(in the rows, 128 means zero)
runs of hidden systems:
fuliz, trace 1 (10 x 18):
[[ 70 164 133  84 194 148 103 128 169 159 111  81 222 136 129 151 162 125]
 [163 190 167  93 153 130  79 194 143 121 154  97 161 116 166 148 204 146]
 [145 178 137  98 180 114  90 140  79 187 145 146 116  60  94 131 181 159]
 [156 180 191  85 127 137  92  76 131 145 120 139 148 121  39 123 137 113]
 [205 158 157 129  70 126 118 166 137 173 104 154 120 146  87 133 165  76]
 [167 115 138 119 118 117 110 153  52 137 125 149  35 148  78 150 132 100]
 [131 108 160 161  71 122 135  68  87 125 135 117  92 116  75  89 100  73]
 [117  91 131 187  76 113 160 148 149 151 107 126 123 191  76 120  94  91]
 [141  77 146 164 100 151 144 183  97  91 140 120  69 172 159 119  89 133]
 [ 96  84 108 172 129  93 160 113  97 121 127 121 108  91 155  80  67 143]]
linis, trace 2 (10 x 18):
[[108  41 126 144 177 111 139 111  51 125 125 178  85 114 113 145 119 113]
 [ 92 133 182 177  83 153 176  51 158 122 132 101 145 145  73 124  82 119]
 [121 114  89 166  88 126 142 216 152 170 113 106 111 199 118 128 120 119]
 [136  60 150 130 163 139 127 161  89  67 135 150  97 130 189 111  81 165]
 [ 89 130 113 178 117  96 171  65 167 141 130 127 181  75 136  87  95 147]
 [102 157  84 108 142 156 128 161 187 148 124 125 144 188 104 154 122 184]
 [172 123 127  89 125 167 120 171 128 101 105 125 129 115 230 103 114 122]
 [ 97 133  97 120 179  44 126  90 130 111 125 127 162  70 160 131 136 131]
 [103 177 108 107 130 190 110  86 163 127 170 117 149 136 103 147 164 165]
 [159 145 137  86 129 155 109 183 122 176  82 113 148 132 159 123 153  74]]
das, trace 3 (10 x 18):
[[119 155 143 149 100 220 133 101 139 116 191 119 107 141 108 142 147 184]
 [118 114 123 102 144 135 129 163 102 188  60 100 154 114 165  88  97  70]
 [151 146 145 115 141  57  86 137 150  45 162 131 123 140 126 142 147 161]
 [122 124 100 177 105 176 161 111 117 194 154 161 122  86 117 113 156 147]
 [113 135 164  68 176 130 116 131 117 133  71 110 137 162 103 149  86 107]
 [181 156 125 143  57 113 118 130 161  78 159 123 122 118 167 103 150 122]
 [ 98  86  79 144 166 113 135 150  87 184 122 160 106 125 100 144 146 127]
 [123 140 203 111 133 162 126  74 132  81 133 109 142 135 109 138 105 128]
 [140 154  90 152  77 104 151 169 160 169 104 106 134 128 156 107 126 103]
 [121  89 119 107 170 126  85 157  88  95 152 147  90 158 111 140 132 157]]
veb, trace 4 (10 x 18):
[[117 149 131 103 143 178  99 112 163 123 152 133 177 133 123 121 151 157]
 [162 156 147 100 145 148 121 164 131 159 109 136 148 109 162 144 168 115]
 [140 167 126  90 160  91 100 109 103 111 139 120 111  89 131 144 151 134]
 [126 141 124 118 108 147  95  88 124 142 148 129 145 119  83 105 161 100]
 [145 137 166 122 133 127 124 156 128 154 109 130 132 160  90 166 155  93]
 [164 151 153 136 104 106 132 132  92 116 137 118  67 116 120 145 133 116]
 [113 110 105 143 111  99 116 108 100 144 129 127 106 125  79  98 113 100]
 [127 103 163 149 108 138 139 126 146 117 123 136 132 181  84 138 108 114]
 [154 124 132 164  96 122 170 161 124 142 116 136  89 135 146 141 112 127]
 [105 103  91 129 138 102 134 120 105 115 123 125  93 128 132 113  83 143]]
veral, trace 5 (10 x 18):
[[152 128 140  97 160 186 152 108 138 125 116 179 148  95 178 150 134 161]
 [122 183  92  81 149 103 143  87 156 114 100 109 137 102 167 161 121 130]
 [115 146  76  97 127 149  87 119 160 107 155 114 163 140 150 137 185 110]
 [123 118 155 113 173 142 118 146 107 157 116 130 164 110 149 156 183  87]
 [112 178 166 122 148 103 125 135 105 129 137  65 108 119 121 165 143 126]
 [126 160 111 121 102 134  83 141 111 158 149  93 117 125  93  87 150 115]
 [147 104 175 119 145 119  93 157 105 145 117 151 137 146  77 120 137 109]
 [165 149 181 155 104 115 146 127 106 124 139 135  82 122  98 150 128 135]
 [127 137  84 132  93 125 133 111 110 154 122 131  77 138  83 111 101 121]
 [140  77 138 130 104 133 114 118 131  97 120 152 132 166 107 106 104  92]]
linis, trace 6 (10 x 18):
[[113 140 189 138 149 103 132  99 128  61 152  98 133 109 142 124  91 172]
 [112 150  68 161  91 135 128 134 159 184 149 122 150 110 114  83 146 144]
 [146 118 150  74 180 151 103 172 129 123  98 161 134 164 125 147 112 157]
 [165 160 142 138  92 106 149 102 139  99 129 119 128  74 187 110 125 117]
 [ 90 134  56 116 161  95 114 113 126 155 134 143 122 127  89 147 149 139]
 [144 132 168  93 116 211 113 109 138 104 130 130 143 153 135 132 131 115]
 [140 136 128 144 122  70 144 161 123 154  99 108 138 108 157 136 149  77]
 [104 130 125 121 158 125 103 115  96  93 173 117  85 130 106 147 134 170]
 [132 121 142 138  91 176 125 109 132 168 121 132 162 115 111  79 130  92]
 [141 131 157 127 150  77 128 176 139 129 105 132 128 161 108 167 128 128]]
fuliz, trace 7 (10 x 18):
[[125 143 108 149 143  81 168 137 148 119 120 128 129  73 190  80  53 213]
 [118 129  60  96 147 135 121  93 195  93 136 181 164 131 140 102  89 209]
 [155 113 105  92 152 169 149 109 178 103 106 186 182 112 211 157 148 130]
 [118 171  68  83 173 100 146 107 136 118 108 120 122 103 187 200 161 128]
 [ 96 173  74  81 137 165  87  80 136 119 159  92 151 113 136 133 180 115]
 [111 129 147 106 166 142  98 144 136 164 120 118 199 126 126 145 196  77]
 [144 178 189 119 154 111 108 166 107 133 147  92 114 125 118 180 182 131]
 [142 182 146 121 116 141  98 132  87 188 145 104 103  89  79  92 143 137]
 [154 122 176 111 124 115  88 135 123 151 109 149 148 150  46  98 119 101]
 [196 127 185 160  83 117 139 156 119 122 129 163  93 140 104 143 141 109]]
Puba, trace 8 (10 x 18):
[[ 76 130  96 131 146 143 127  86  62 202 124 106  99  76  74  63  74 144]
 [143 108 184 121  84 114 115 127 178  80  95 119 150 210  77  97  57  99]
 [189 103 114 176 106 100 168 201 124 134 132 188  83 134 170 183 175 128]
 [ 91 120  95 103 193 158 144  79  64 138 138 144  83  67 142 123  90 188]
 [108 142 118 121  72 143 144  64 198 114  92 101 182 155 113  71  58  97]
 [143  91  93 147 128 103 126 223 171 116 126 156 139 201 151 177 173 123]
 [129 122 144 117 181 183 141 132  71 112 159 135 100  61 212 146 149 176]
 [ 75 169 101 124 122  98 131  54 162 156 111  83 191  80 113  63  86 125]
 [141 124 129 127 102 136  84 189 195 104 143 130 162 223  90 134 154 132]
 [182 122 168 119 160 154 130 192  79 141 128 156 109  81 204 159 189 123]]
Puba, trace 9 (10 x 18):
[[146  91 150 171 116  63  97 191 101 102 155 112 127 117 156  91 152 105]
 [131 116 181 169 154 129 132 111 102 140 171 172 128  82  90 117 136 191]
 [146 184 145 113 108 138 147 124 146 189  85 127 126 125  79 108  79 146]
 [173 130  96  84 114  89  96 163 133  94 104 144  90 166 131 128 111 110]
 [153  88 116 135 127 143 134  89 108  93 151 189 115 101 157 146 159 111]
 [ 76 140 114 133 151 146 170  73 140 171 108 126 149 118 102 158 117 129]
 [114 150 114 115 100 148 124 158 150 116 113  68 114 188 136 132 102 113]
 [139  80 120 145 124 111 111 173 102 103 142 127 122 120 187 109 148  98]
 [ 99 114 157 161 164 122 145  94 120 126 157 144 153  88 120 128 131 169]
 [125 176 132 131 101 152 142 136 164 171 112 103 140 142  99 111 102 151]]
veb, trace 10 (10 x 18):
[[119 149 127 128 158 130 125  60 160 142 164 190 177  84  80 144 175 177]
 [147 191 127  75 126 202 137 124 136 195  91 125 123 137 106 162 144 111]
 [179 158 119  66 121  80  86 146 110  89 105 110  97 132 158 144 149  70]
 [124  99 119 158 119  97 103  77 101  98 183 153 122 106  92 135 189  96]
 [ 90 128 166 159 126 163 159 110 110 191 116 108 130 154  56 161 135  97]
 [159 168 161 125  86 110 129 178 122 122 104  73  77 169 121 131  92 107]
 [151  80 105 157 104  78  99 150  97  97 157 153  87 125 122  87 122 125]
 [ 94  71 154 170 146 135 161  89 123 142 124 167 146 135  79 126  97 134]
 [130 162 135 144  91 147 186 138 171 154  88 109 121 155 130 141  78 142]
 [148 114  65 108 119 114 115 174 125  95 127 132  84 144 182 110 104 145]]
veral, trace 11 (10 x 18):
[[157 115 111 108 137 144 129 101 154 127 119 198 155 113 140 134 146 129]
 [128 143 125 110 147 135 159 100 143 113 111 136 126 132 148 190 138 120]
 [112 151  84 113 112 140 123 111 131 119 133  90 120 125 164 134 145  97]
 [104 104 117 118 154 113 100 143 121 130 128 113 161 133 138 122 154  94]
 [120 133 182 150 144 129 131 147 118 130 146 106 142 121 132 146 154 128]
 [122 166 127 130 127 126 128 147 108 167 126  97 104 115 113 119 120 142]
 [137 129 136 105 126 127  86 136 121 119 131 124 127 140  99  95 114 132]
 [166 125 158 140 117 118 127 132 131 129 132 165 132 120 111 128 143 124]
 [131 140 123 132 126 132 152 120 117 141 123 142  89 135 105 159 120 139]
 [130 125 110 118  99 142 123 104 123 114 122 117 110 139 125 107 105 101]]
das, trace 12 (10 x 18):
[[127 131 115 116 138 109  86 154 113 157 133 115 153 107 127 101 171  96]
 [144 144 185 135 150 117 107 140 119 135 151 137 139 118  93 147 168 142]
 [152 168 156 137 102 140 137 138 111 181 119 118 107 110  96 116 124 126]
 [152 129 132 105 114 105  92 145 110 132 110 130 107 151  82 102 108 105]
 [161 100 153 164  94 116 130 122 127 114 142 167 124 133 104 118 136 110]
 [120 113 142 159 124 120 170 128 112 155 107 137  99 145  97 154 104 119]
 [123 124 132 130  94 141 133 116 128  96 125 100 101 161 120 114  83 119]
 [115  83 102 158 107 113 135 143 137 115 127 133 139 143 150 102 115 109]
 [103  99 140 150 160 125 150 131 129 104 139 138 129 139 139 154 115 162]
 [108 145 120 134 121 152 156 110 142 127 124 103 130 114 163 115  96 151]]

runs to name:
trace 13 (2 x 18):
[[134 136 104 104 154 141  71  96 119 124 179 179 132 102  76 111 170 178]
 [156 143 180 115 133 167 149 106 141 187  87 162 180 103 111 139 148  91]]
  das
trace 14 (2 x 18):
[[185 167  72 109 108 132 161 159 123 184  92 176  64 102 145 130 102 162]
 [135 116  83  64 138 101 112  64 124  72  94 156 104 135 129 121  73 106]]
  linis
trace 15 (2 x 18):
[[110  68 195 190 124 160 119 163 126 131 162 124 176 162 111 138 184  91]
 [124 134 205 183 146 119 166 190  82 175 129  98  95 110 127 141 112 163]]
  linis
trace 16 (2 x 18):
[[125 122  85  99 150 137 106 132 165 138 121 153 186 125 154 124 161 120]
 [151 145 154 107 166 144 128 142 122 118 137 148 132 108 164 180 179 141]]
  das
trace 17 (2 x 18):
[[183 166 192 149 108  93 117 192 147 134 134  99 177  91 191 124 199  95]
 [119 163 114 110 197  76  98 145  54 157 160 130  67  70 100 146 157 187]]
  linis
trace 18 (2 x 18):
[[107 124 139 190  85 222 189 130 151 142 159 118 106 165 128 148 114 170]
 [106 109  99 121 160 106 144 200 105 178  69  92 126 126 180  91  65 123]]
  Puba
trace 19 (2 x 18):
[[160 150 153  67 131 160  73  95 132  98 136 147 146 131 105 120 150 114]
 [167 141 138 137 116 103 138 136 127 171 109 158 140 104 120 154 180  77]]
  fuliz
trace 20 (2 x 18):
[[115 137 101 150 122  72 122 169 140 129 133 104 110 145 113 101  90 168]
 [168  93 141 133 113 167 109 153 125 107 147 174 124 131 148  88 119 154]]
  Puba
trace 21 (2 x 18):
[[141  65 163 125 130 119 108  99 101 103 117 160 152 126 120 116 139  52]
 [122 138 148 188  99  92 182 124 138 133 133 114 102 143 110 186 144 112]]
  fuliz
trace 22 (2 x 18):
[[113  80 199 172 144 114 137 164 114 115 129 115 151 133 137 100  94 139]
 [125 146 134 164 121  97 161 145 147 129 129 120 114 119 129 109  73 192]]
  das
trace 23 (2 x 18):
[[178 155 102  71 157  78 110 142 115  91 111 165  75 130 142 180 141 137]
 [134 127  83 110 103 173 129  41 112 111 149 158 111  93 133 122 150 100]]
  Puba
trace 24 (2 x 18):
[[134 127  99 123 123  74  81 138  98 117 150 130  92 129  88 111 143 120]
 [131  90 174 151 117 157 126  97 112 128 138 157 132 145  71 123 128 103]]
  veb
trace 25 (2 x 18):
[[110  90 106 146 127 104  95 152 129  99 154 127 131 153 119  98 125 140]
 [125  93 175 163 137 163 154 131 125 136 134 153 149 125 131 126 120 144]]
  veb
trace 26 (2 x 18):
[[130 109  89 124 108 129 123 126 146 127 115 164  99 167  75  81  48 174]
 [183  81 144 137  94 153 141 110 157  81 124 201 142 133 158 100  98 132]]
  veral
trace 27 (2 x 18):
[[116 145  93 152  87 105 145  87 155 115 138 110 131 109 139  97 102 132]
 [116  90 107 136 135 149 112 161 148 139 131 154 150 171 108 121 132 139]]
  Puba
trace 28 (2 x 18):
[[122  90 150 115 162  89 105 133  98  64 136 124 105 148 131 144 114 124]
 [107 135 122 187  90 131 168  86 151 136 153 122 146  99 131 112 127 139]]
  das
trace 29 (2 x 18):
[[129 146 190 158  47 209 154 135 162 130 122  56 149 166 145  85  92  95]
 [162 106  81 121 149  58 113 244 110 153  93 144  98 133 172 101 104 145]]
  veral
trace 30 (2 x 18):
[[171 162  92  94  99 189 127 137 192  86 138 146 143 126 210 108 120 177]
 [138 119  64  74 197 111 122 116 131 131 101 189 159  78 190 145 151 141]]
  veral
trace 31 (2 x 18):
[[ 84 158  92 131 101 127 132  95 137 137 124  61 131 119 132  84  87 119]
 [125  99 122 125 126 139  88 183 163 104 141 126 164 183 133 113 143 130]]
  veb
trace 32 (2 x 18):
[[154 132 125 136 151 174 185 119  97 152 132 192  64  89 144 161 106 205]
 [106 148  63  71 127 117 133  73 134 144  63 107 138 107 146  79  55  93]]
  veb
trace 33 (2 x 18):
[[129 101 110 154 122 182 164 118 128 111 156 167  97 140 150 168 143 154]
 [ 90 125 119 105 151 136 153  98 107 134  89  90 127 117 165 135  87  94]]
  das
